Some points, each followed by its number:
tensor([15, -9, 23, 5, -3, 7, 1, -4, -2, -1, 0, -64, 33,
        -22, 15, 40, -47, 5, 42, 9, -37, -24, 26, -39, 28, 2,
        6, -37, 2, -10, -23, 31]) 0
tensor([2, 5, -17, -29, -8, 16, 3, -9, -18, 18, -3, -64, 33,
        -22, 16, 39, -44, 10, 37, 8, -31, -24, 1, -53, 38, -15,
        -3, -26, -3, -10, -16, 52]) 1
tensor([-4, -12, -32, -30, -12, 20, 3, -10, -15, 9, 0, -61, 32,
        -25, 17, 42, -47, 7, 42, 9, -33, -24, -17, -47, 30, -8,
        11, -17, -28, 9, -13, 65]) 2
tensor([-4, -16, -32, -35, -8, 17, 4, -14, -14, 11, -17, 27, -14,
        66, 12, -13, 41, 25, -39, 6, 50, 47, -42, 9, -52, 15,
        21, 29, -1, -9, 24, -33]) 3
tensor([-29, -10, -37, 41, 17, -34, -8, 17, 36, -39, 35, 3, 13,
        -35, 6, -14, 30, -17, 35, 19, -20, 56, 9, 1, 2, 7,
        7, -54, 51, 5, 14, -8]) 4
tensor([-6, -16, -31, -31, -11, 17, 5, -15, -12, 12, 8, -47, 30,
        -27, 16, 28, -29, 5, 40, 11, -27, -7, -20, -24, 38, -11,
        4, -36, -5, -5, -16, 52]) 5
tensor([2, -14, -14, -29, -13, 19, 9, -14, -12, 13, -13, 8, -6,
        43, 17, -5, 20, 18, -17, 7, 30, 26, 2, -20, -17, -7,
        8, 14, -8, -6, 11, -17]) 6
tensor([-23, -9, -40, 38, 15, -36, -11, 24, 35, -41, 35, 3, 13,
        -35, 9, -15, 24, -13, 37, 19, -19, 54, 39, 0, 4, -6,
        19, -17, 56, 30, -3, -18]) 7
tensor([-25, -8, -37, 42, 17, -38, -11, 20, 39, -41, -3, -61, 34,
        -27, 17, 41, -46, 5, 42, 6, -33, -22, 11, -49, 21, 31,
        4, -18, 35, 12, -12, 28]) 8
tensor([-32, -8, -39, 44, 19, -33, -11, 17, 37, -37, -4, -66, 29,
        -26, 16, 38, -45, 7, 41, 7, -33, -27, 2, -45, 33, 23,
        7, -25, 52, 22, -5, -3]) 9
tensor([-28, -7, -37, 45, 17, -37, -11, 19, 38, -39, -4, 24, -44,
        19, -31, -7, 0, 9, -34, -26, -9, -1, -7, 13, 8, 28,
        -2, 25, 32, 34, 16, -29]) 10
tensor([-6, -16, -30, -36, -9, 21, 4, -11, -14, 11, 2, -64, 33,
        -26, 17, 39, -46, 10, 42, 7, -34, -25, -28, -51, 28, -6,
        -2, -40, -10, -30, -13, 46]) 11
tensor([-26, -9, -35, 37, 16, -34, -9, 23, 37, -39, -6, 27, -39,
        23, -30, -6, 6, 10, -31, -22, -9, 1, 14, -1, -13, 40,
        5, 16, 35, 50, 21, -41]) 12
tensor([22, -9, 43, -8, -10, 16, 8, -9, -15, 11, 2, 40, 1,
        -44, -13, -28, 14, -33, -12, -4, 29, -47, 33, 50, 24, 7,
        -12, 10, -15, 3, -5, -5]) 13
tensor([25, -13, 40, -7, -8, 13, 7, -7, -10, 11, 2, 41, 4,
        -38, -11, -28, 7, -36, -17, -2, 28, -42, 25, 62, -23, -7,
        -9, 22, -23, -6, -27, 0]) 14
tensor([23, -15, 43, -6, -7, 17, 10, -10, -16, 15, 3, 43, 4,
        -40, -10, -30, 9, -37, -13, -1, 23, -44, 30, 60, -7, -4,
        -2, 24, -23, 0, -9, -7]) 15
tensor([27, -13, 39, -8, -10, 17, 2, -14, -13, 14, -1, -65, 34,
        -24, 18, 38, -47, 7, 40, 6, -32, -21, 25, -50, 70, 6,
        -2, -27, -28, -7, -27, 50]) 16
tensor([-26, -9, -35, 38, 16, -34, -9, 22, 37, -40, -8, 27, -34,
        33, -20, -9, 14, 13, -31, -15, 5, 11, 8, 0, -27, 38,
        9, 21, 34, 45, 22, -49]) 17
tensor([20, 60, 24, -12, -2, 7, -2, -1, -32, 44, 36, 6, 18,
        -32, 8, -11, 27, -18, 38, 20, -18, 54, 13, 6, 12, -35,
        -7, -15, 14, -11, -30, 36]) 18
tensor([17, -12, 23, -13, -12, 19, 5, -10, -13, 12, 1, -38, 25,
        -30, 13, 23, -31, -3, 28, 5, -18, -30, 26, -14, 32, -11,
        -2, -24, -8, -11, -17, 47]) 19
tensor([21, 5, 54, -25, -11, 20, 8, -11, -14, 14, -1, 23, -40,
        25, -33, -11, -3, 9, -30, -25, -13, 4, -52, 43, 31, -16,
        -20, 16, -48, -16, 24, -6]) 20
tensor([-17, -12, -17, 30, 8, -23, -6, 14, 27, -28, 3, 17, 11,
        -34, -5, -13, -4, -27, 1, 0, 9, -39, 18, 25, -6, 18,
        -1, 11, 22, 25, -5, -29]) 21
tensor([25, -16, 45, -4, -10, 17, 4, -10, -12, 9, 34, 1, 14,
        -33, 9, -14, 28, -13, 31, 23, -15, 56, 44, 12, 58, -3,
        -12, -20, 2, -14, -27, 18]) 22
tensor([-29, -8, -37, 41, 20, -36, -7, 18, 37, -41, -3, 26, -42,
        25, -32, -9, 2, 9, -34, -26, -12, 0, -4, 4, 9, 28,
        -2, -1, 13, 14, 8, -36]) 23
tensor([26, -9, 41, -4, -9, 19, 5, -12, -12, 10, 1, -64, 34,
        -20, 16, 40, -48, 4, 43, 8, -38, -24, 33, -31, 33, -9,
        2, -42, -7, -14, -27, 43]) 24
tensor([13, -10, 23, 4, -3, 4, 3, -2, 0, 2, 6, -46, 29,
        -24, 13, 28, -26, 1, 40, 11, -32, -9, 32, -43, 45, 2,
        -1, -33, 5, 0, 4, 40]) 25
tensor([22, -13, 41, -6, -12, 15, 5, -11, -15, 12, -16, 27, -18,
        66, 12, -16, 40, 22, -31, 8, 51, 43, 33, 16, -36, 5,
        10, 36, 2, -23, 25, -30]) 26
tensor([26, 1, 41, -6, -9, 18, 6, -8, -16, 19, 0, -41, 25,
        -29, 12, 23, -32, -2, 27, 6, -21, -30, 13, -11, 34, -11,
        4, -22, -7, -1, -20, 32]) 27
tensor([25, -13, 43, -5, -8, 17, 7, -10, -11, 13, -4, -63, 35,
        -20, 19, 39, -47, 4, 37, 10, -31, -24, 42, -35, 66, 1,
        -21, -10, -1, -1, -15, 34]) 28
tensor([-6, -17, -30, -31, -5, 19, 6, -11, -13, 12, -2, 30, -30,
        10, -23, -13, 3, -4, -25, -23, -4, -10, -9, 31, 8, -8,
        -2, 4, -47, 9, -8, -14]) 29
tensor([18, 4, 56, -22, -10, 16, 7, -11, -11, 14, 4, 43, 4,
        -37, -11, -23, 7, -38, -15, -6, 23, -45, -26, 65, 16, -21,
        -28, 34, -46, -17, -13, -3]) 30
tensor([22, -7, 50, -10, -10, 16, 4, -12, -14, 11, -3, 25, -9,
        41, 11, -16, 38, 12, -18, 11, 33, 43, 3, 7, -19, -6,
        -10, 33, -14, -13, 16, -26]) 31
tensor([15, 48, 14, -18, -2, 10, 1, -1, -30, 33, 7, -46, 27,
        -24, 13, 25, -26, 4, 37, 10, -28, -5, 20, -34, 10, -10,
        1, -31, 5, -6, -17, 64]) 32
tensor([13, 3, 58, -24, -9, 22, 2, -9, -12, 13, -2, 42, 5,
        -39, -11, -25, 6, -34, -9, -1, 24, -43, -39, 70, -20, -14,
        -17, 3, -39, -29, -31, -12]) 33
tensor([-27, -11, -37, 41, 19, -33, -8, 20, 40, -40, -4, -63, 35,
        -21, 17, 43, -48, 9, 41, 4, -33, -24, -2, -63, 41, 27,
        18, -23, 57, 13, -13, -5]) 34
tensor([-29, -9, -40, 40, 20, -37, -7, 20, 35, -39, -5, 24, -41,
        22, -29, -11, 3, 9, -35, -26, -12, 4, 11, 20, -20, 5,
        4, -13, 20, 21, 30, -34]) 35
tensor([22, 67, 28, -15, 5, 8, 0, -2, -33, 44, 24, 8, 4,
        -8, 9, -16, 31, -9, 20, 17, -2, 52, 9, 6, -16, -22,
        -1, 5, 4, -26, 12, 44]) 36
New points follow, each followed by the number of its nearest point above by angle.
tensor([-24, -11, -36, 42, 18, -37, -9, 21, 34, -39, 0, 40, 3,
        -39, -10, -21, 12, -36, -13, -2, 24, -38, 25, 18, -42, -1,
        16, 8, 48, 7, 3, -41]) 21
tensor([-24, -10, -40, 39, 16, -36, -13, 22, 38, -42, 3, 40, 2,
        -38, -11, -28, 12, -35, -18, 0, 26, -45, 29, 37, -40, 34,
        17, 25, 34, 18, -18, -48]) 21
tensor([24, -14, 43, -6, -12, 15, 9, -15, -13, 11, -14, 29, -14,
        66, 10, -18, 38, 22, -34, 6, 55, 42, 40, 27, -37, 26,
        16, 37, 2, -9, 41, -18]) 26
tensor([24, -9, 43, -5, -11, 17, 2, -12, -13, 12, -2, 26, -45,
        26, -27, -10, 5, 9, -35, -30, -11, 2, 16, 22, 43, -2,
        -3, 0, -40, 6, 13, 3]) 20
tensor([21, 1, 57, -16, -9, 19, 4, -15, -11, 9, 4, 19, -27,
        10, -22, -9, 6, 0, -18, -16, -14, 14, -26, 26, 38, -21,
        -15, 13, -42, -21, 5, 13]) 20
tensor([-18, -5, -14, 28, 10, -24, -6, 15, 24, -26, -1, 38, -12,
        -24, -16, -25, 9, -28, -17, -6, 14, -34, -2, 40, -27, 2,
        -5, 14, 19, 22, -3, -41]) 21
tensor([-6, -15, -32, -32, -8, 21, 7, -13, -14, 9, -6, 22, -42,
        23, -32, -5, 0, 7, -36, -28, -11, 3, -29, 21, -2, 8,
        4, 3, -32, -11, -1, 11]) 29
tensor([22, 66, 30, -9, 1, 12, 0, 2, -34, 43, -6, 25, -43,
        24, -30, -7, 2, 9, -32, -22, -10, 1, 1, 9, -2, -18,
        -10, -5, -38, -4, -8, 25]) 20
tensor([2, 1, -18, -27, -8, 14, 3, -8, -18, 20, -13, 32, -10,
        43, 8, -20, 32, 9, -28, 6, 43, 21, -20, 9, -33, -2,
        5, 27, -4, 4, 19, -21]) 3
tensor([2, -17, -13, -25, -7, 19, 7, -11, -14, 13, 6, 22, -28,
        11, -19, -10, 8, 2, -14, -17, -13, 13, 10, 23, 18, -11,
        1, -3, -45, 12, -12, -3]) 29
tensor([23, 48, 27, -13, 2, 10, 0, -4, -28, 35, 26, -13, 18,
        -32, 10, 0, 13, -10, 34, 17, -24, 34, 19, 0, 12, -35,
        -3, -18, 2, -27, -9, 55]) 18
tensor([9, 49, 11, -2, 7, -3, -4, 1, -16, 22, 9, 18, -30,
        9, -22, -9, 8, 1, -13, -15, -12, 12, 1, 10, -3, -7,
        4, 15, -4, 8, -5, 10]) 36
tensor([16, 6, 60, -22, -13, 19, 5, -10, -14, 15, -16, 28, -18,
        66, 11, -13, 39, 25, -35, 4, 47, 41, -58, 12, -43, -25,
        -11, 45, -34, -23, 22, -41]) 31
tensor([20, 69, 26, -10, 5, 8, -1, -2, -34, 42, -4, 24, -44,
        16, -33, -10, 0, 8, -29, -25, -9, 2, -21, 2, 11, -12,
        10, 19, -13, 9, -8, 12]) 20
tensor([-10, -15, -33, -17, -2, 4, 0, -5, -1, 0, -5, 20, -7,
        42, 10, -13, 38, 16, -21, 9, 34, 49, -27, 11, -42, 14,
        19, 19, 9, -2, 18, -34]) 3
tensor([-18, -7, -13, 27, 9, -23, -6, 13, 27, -29, 1, 37, -6,
        -22, -15, -25, 6, -28, -17, -7, 13, -33, -3, 41, -12, 11,
        -3, 21, 12, 18, -1, -38]) 21
tensor([17, -13, 26, -13, -12, 20, 5, -12, -14, 11, -5, 24, -40,
        22, -31, -9, 4, 9, -33, -27, -12, 1, 15, 24, 27, -6,
        -28, 17, -30, 0, -2, 15]) 20
tensor([-27, -7, -34, 41, 18, -38, -9, 20, 36, -39, -16, 30, -14,
        66, 13, -19, 40, 23, -32, 7, 53, 42, 5, 2, -65, 22,
        39, 36, 35, 14, 42, -92]) 17
tensor([-6, -14, -29, -31, -10, 16, 4, -8, -13, 12, -5, 24, -40,
        21, -30, -11, 2, 9, -34, -23, -13, 2, -6, 7, 4, -18,
        2, 6, -37, -2, 8, -14]) 29
tensor([-25, -5, -36, 39, 19, -35, -11, 20, 37, -43, 2, 38, 4,
        -41, -11, -25, 4, -34, -15, -1, 21, -45, 12, 35, -36, 32,
        -3, 14, 34, 23, 14, -35]) 21
tensor([-17, -7, -18, 28, 10, -24, -9, 13, 23, -28, -11, 27, -24,
        56, 2, -15, 30, 17, -35, -3, 38, 33, -3, 21, -52, 6,
        24, 34, 22, 14, 31, -60]) 17
tensor([-7, -13, -34, -33, -12, 22, 10, -10, -16, 15, -6, 23, -43,
        20, -33, -6, 1, 5, -34, -23, -10, -1, -37, -2, 3, 8,
        -12, -6, -45, 0, 6, 6]) 29
tensor([-16, 8, -24, 27, 13, -26, -9, 16, 22, -19, 3, 36, -8,
        -26, -13, -22, 8, -25, -16, -9, 16, -34, 4, 38, -28, 9,
        -4, 5, 32, 17, -14, -35]) 21
tensor([-25, -12, -36, 40, 17, -37, -9, 20, 39, -39, 3, 40, 2,
        -40, -12, -29, 11, -34, -12, 0, 26, -42, 5, 37, -35, 36,
        5, 20, 32, 16, -11, -53]) 21
tensor([-29, -8, -35, 42, 16, -37, -10, 23, 38, -35, 6, 42, 4,
        -36, -9, -29, 10, -35, -12, -1, 23, -45, -4, 37, -38, 11,
        -4, 9, 48, 15, -6, -31]) 21
tensor([25, -10, 42, -7, -13, 17, 5, -11, -14, 12, -6, 23, -42,
        21, -33, -12, 2, 7, -31, -24, -11, 0, 16, 24, 13, 5,
        -7, 2, -35, 4, -6, -7]) 20
tensor([20, 4, 59, -21, -11, 16, 7, -9, -12, 8, -5, 22, -43,
        22, -32, -12, -2, 6, -29, -23, -12, 0, -43, 24, 16, -31,
        -26, 9, -60, -30, -2, -13]) 20
tensor([-29, -8, -37, 42, 18, -36, -10, 21, 36, -37, -15, 31, -15,
        67, 11, -12, 37, 23, -34, 7, 53, 42, -6, -8, -80, 35,
        29, 29, 28, 2, 61, -58]) 17
tensor([15, 46, 16, -14, 0, 14, 1, -2, -29, 36, -6, 25, -42,
        24, -29, -7, 2, 9, -32, -23, -11, 1, 0, 13, 1, -15,
        -7, -3, -42, 1, -8, 15]) 20
tensor([-28, -8, -37, 42, 16, -38, -11, 23, 36, -38, 0, 42, -2,
        -37, -11, -29, 11, -40, -13, -1, 21, -46, 15, 38, -37, 12,
        -2, 17, 40, 34, -13, -53]) 21
